50 stands for zero in the data rows.
Some points, one per row:
[58 33 50 40 57 48 68 51 51 40 58 62 52 56 47 32]
[50 83 42 45 55 35 33 70 46 64 47 60 31 32 29 63]
[45 54 52 38 63 36 57 42 49 50 57 52 30 34 36 33]
[50 71 46 42 52 36 48 70 48 61 59 65 38 45 34 62]
[39 06 74 54 32 69 47 48 59 26 31 25 96 47 99 45]
[51 69 45 36 71 34 54 36 40 48 62 75 16 32 34 23]
[55 32 55 22 69 43 70 37 48 33 56 48 38 39 52 25]
[44 33 65 52 45 57 50 36 53 37 41 39 54 43 71 36]
[52 48 45 58 48 48 47 68 49 54 39 58 53 51 55 55]
[54 45 46 46 53 56 54 53 35 49 42 39 59 58 59 52]
[47 56 50 65 27 64 44 70 53 61 40 41 65 59 59 74]
[57 43 49 42 60 50 55 36 43 39 53 50 42 44 58 33]
[41 58 61 77 12 67 18 71 57 64 25 42 78 49 70 80]
[45 42 55 70 26 59 46 63 62 62 41 48 75 60 61 71]
[47 28 58 47 49 60 55 12 55 36 52 45 48 48 64 20]
[50 82 44 23 71 23 37 45 41 51 51 51 20 26 32 41]
[43 23 61 71 27 72 48 75 68 50 38 44 88 57 72 65]
[46 37 67 54 31 57 47 64 69 54 38 35 65 45 61 57]
[50 49 47 29 71 46 65 26 37 41 61 55 35 45 48 30]
[50 35 43 45 54 49 67 56 44 45 56 45 55 59 48 48]
[49 26 68 46 38 55 53 67 63 46 37 39 77 39 70 54]
[57 25 57 28 84 40 73 13 47 17 66 64 35 43 48 00]
[50 49 57 59 36 53 43 72 54 64 38 45 70 58 55 74]
[50 97 39 45 57 35 21 53 42 75 53 52 15 37 15 63]
[51 65 45 78 28 61 31 77 47 68 40 64 48 56 42 69]
[53 44 53 37 56 46 56 35 41 33 50 42 47 33 64 38]
[45 50 55 51 40 48 48 53 65 57 52 45 47 49 40 59]
[49 56 47 68 44 55 38 65 52 49 38 53 50 53 50 59]
[47 99 44 60 42 42 16 73 53 85 47 64 23 43 24 79]
[47 73 47 62 40 51 30 64 51 59 42 43 47 45 45 60]
[56 85 31 38 67 27 36 62 39 67 57 77 19 41 14 51]
[47 32 60 11 76 37 69 29 49 34 58 44 40 27 47 12]
[45 50 55 36 59 42 47 54 50 43 43 41 46 39 48 49]
[48 23 58 80 21 73 48 66 51 40 29 44 91 57 84 62]
[46 62 57 70 20 56 26 77 65 69 39 44 61 53 51 78]
[54 59 41 61 49 51 52 49 45 56 54 51 45 65 51 58]
[51 52 41 56 52 55 45 44 46 59 49 50 41 57 45 58]
[46 45 49 55 42 60 50 58 43 54 44 44 62 53 60 54]
[53 90 26 45 69 29 36 55 35 59 52 69 20 40 26 57]
[48 04 69 43 44 64 58 43 40 20 36 30 91 43 89 34]
[55 36 55 34 63 54 69 28 43 33 56 32 51 52 57 39]
[47 73 44 58 42 47 29 73 46 61 44 55 47 43 42 68]
[53 40 49 43 50 48 59 47 56 49 52 43 54 51 52 45]
[45 18 64 47 46 64 64 29 52 26 50 31 65 49 76 29]
10 more points follow, each with its number after it:
[53 34 53 67 32 75 49 54 55 48 46 40 77 72 70 69] 0
[48 43 52 46 49 59 56 36 44 38 54 44 53 51 62 39] 1
[54 24 55 59 41 67 63 43 49 38 47 52 68 58 69 38] 2
[46 35 61 40 67 44 66 12 56 30 64 55 36 43 51 21] 3
[46 50 67 63 13 63 39 76 71 67 37 31 78 64 62 85] 4
[51 48 52 49 45 57 52 47 53 45 50 33 61 50 61 51] 5
[51 40 55 54 39 62 53 48 54 51 43 37 64 65 66 60] 6
[53 34 58 37 62 45 59 39 49 34 48 48 47 39 59 30] 7
[52 65 43 39 69 41 53 31 38 43 55 47 34 49 41 38] 8
[46 40 59 65 30 63 40 55 67 51 45 52 65 55 55 62] 9
Which of these numbered points is nearest to each point below, ignoring the 2 directions in which the first points spread most? Its number follows each.
[50 52 53 61 32 55 47 63 58 67 43 47 63 67 61 74] > 6
[51 57 43 48 47 41 54 58 49 67 54 48 50 62 37 58] > 6
[50 46 50 34 58 50 51 46 48 46 51 27 55 44 65 52] > 5
[45 59 42 56 44 61 47 41 47 60 61 47 47 55 47 54] > 1
[56 29 65 39 53 48 72 50 60 37 54 38 66 53 59 43] > 4
[56 64 36 48 55 48 57 44 43 55 63 51 41 67 37 53] > 0
[53 70 46 83 16 69 25 81 51 73 43 46 64 73 45 94] > 0
[49 79 47 46 51 49 38 58 48 71 56 57 31 53 29 71] > 6
[47 71 38 78 40 50 36 74 48 64 48 68 43 57 38 65] > 2
[44 30 70 38 38 61 58 27 65 44 59 29 55 55 60 47] > 4
[46 77 51 37 45 38 34 58 56 68 55 41 35 39 25 65] > 4
[47 32 57 52 35 62 55 35 53 35 45 34 61 53 72 45] > 1
[51 94 29 44 58 25 39 57 42 78 68 65 09 50 10 64] > 6
[54 99 26 32 82 25 41 43 28 59 61 60 04 37 10 41] > 8
[49 56 51 38 55 38 54 50 62 55 61 53 40 50 36 47] > 4
[49 54 57 47 52 52 39 57 54 54 39 51 50 36 46 52] > 7
[44 58 53 77 19 55 29 76 63 68 37 65 55 47 44 70] > 9
[51 98 32 55 56 32 30 49 43 69 54 55 16 46 24 60] > 8
[55 50 44 38 63 49 57 37 32 32 51 57 47 42 57 30] > 1
[49 43 58 69 30 61 38 38 58 47 46 48 50 54 62 51] > 3
[55 20 64 57 18 65 55 74 60 56 35 33 97 60 80 74] > 4
[47 76 41 73 30 57 29 64 50 71 51 55 47 72 36 79] > 0
[53 68 38 61 50 51 44 51 47 60 54 53 41 59 42 67] > 0
[50 42 47 50 53 51 50 37 50 42 51 50 44 47 56 38] > 1
[51 40 50 82 27 63 41 77 48 57 32 56 80 63 61 72] > 2
[40 69 43 68 38 53 23 60 50 68 44 50 44 44 46 69] > 1
[45 76 42 44 57 42 39 32 41 50 49 53 24 47 37 51] > 8
[53 75 35 36 66 33 46 43 43 62 65 42 26 46 32 49] > 5
[51 39 58 46 47 50 63 36 64 48 59 50 50 54 45 47] > 9
[44 46 54 74 25 62 50 49 56 53 50 47 57 58 57 65] > 3
[59 62 42 12 92 28 71 13 36 31 73 53 16 33 38 12] > 5
[54 38 58 26 73 38 67 30 41 25 54 53 42 41 53 20] > 7
[53 67 41 34 82 36 62 13 42 38 73 65 05 45 21 22] > 3
[47 29 58 51 52 50 60 41 56 35 54 53 55 54 57 31] > 9
[54 41 51 33 60 49 63 41 40 42 52 40 58 44 63 40] > 5
[50 36 57 44 52 55 55 39 52 43 52 40 59 49 57 46] > 5
[48 61 42 51 56 44 49 31 45 50 67 54 33 54 39 41] > 1
[45 54 47 59 44 58 49 54 55 55 50 43 55 63 54 63] > 6
[53 34 67 65 19 70 49 67 66 54 44 40 81 67 65 74] > 4
[51 75 32 32 71 37 47 34 42 58 68 44 21 47 28 45] > 5
[50 07 65 55 44 72 67 25 51 28 52 38 73 58 84 34] > 1
[45 73 39 40 71 36 40 33 37 45 59 56 08 32 26 33] > 1
[48 56 49 34 61 39 59 38 54 50 62 42 33 46 38 42] > 4
[55 53 38 53 71 43 65 67 44 48 51 76 44 56 35 38] > 2
[47 71 42 42 59 39 47 64 54 65 56 54 39 50 27 63] > 4
[56 55 46 62 47 56 49 46 48 60 58 53 49 61 47 57] > 0
[41 39 63 41 35 54 52 22 63 48 52 32 50 50 51 43] > 4
[50 62 51 57 32 45 33 66 56 73 47 43 54 50 47 76] > 4
[53 51 45 66 51 59 54 59 45 50 52 52 61 65 51 60] > 0
[54 16 56 57 48 65 64 38 44 21 43 55 71 47 71 31] > 2
[48 28 60 46 53 53 66 32 60 37 65 55 50 50 53 29] > 9
[49 48 55 54 53 52 54 33 47 40 51 45 45 39 54 41] > 1
[47 51 49 43 51 53 45 39 38 46 50 36 50 51 56 43] > 8
[49 36 55 17 77 41 66 30 46 28 61 53 30 26 44 07] > 7
[47 43 59 40 49 44 45 60 50 43 44 46 61 39 55 49] > 7
[52 69 48 52 51 43 48 52 57 59 56 54 37 56 35 64] > 6
[49 31 62 32 59 43 61 46 52 33 47 42 58 33 58 30] > 7
[50 29 53 46 50 58 65 26 53 32 58 48 47 54 68 28] > 1
[49 44 51 69 22 64 38 65 49 55 44 37 75 63 64 75] > 1
[49 73 33 70 39 54 46 57 50 68 51 63 49 70 40 71] > 0
[59 58 43 39 77 36 67 37 42 51 70 71 22 49 24 26] > 2
[49 38 53 38 67 47 63 14 55 39 63 50 31 51 49 29] > 3
[40 37 57 66 22 64 42 54 62 54 36 38 76 58 71 66] > 1
[55 79 28 44 69 39 51 25 38 63 67 63 07 47 22 37] > 1
[50 53 57 60 41 56 49 53 53 55 49 49 52 54 53 56] > 1
[48 92 37 42 63 36 43 50 48 70 66 55 13 45 20 58] > 5
[47 59 37 82 20 64 29 95 56 67 34 62 73 62 54 77] > 2
[43 64 48 85 22 60 24 64 63 69 39 51 54 62 46 79] > 3
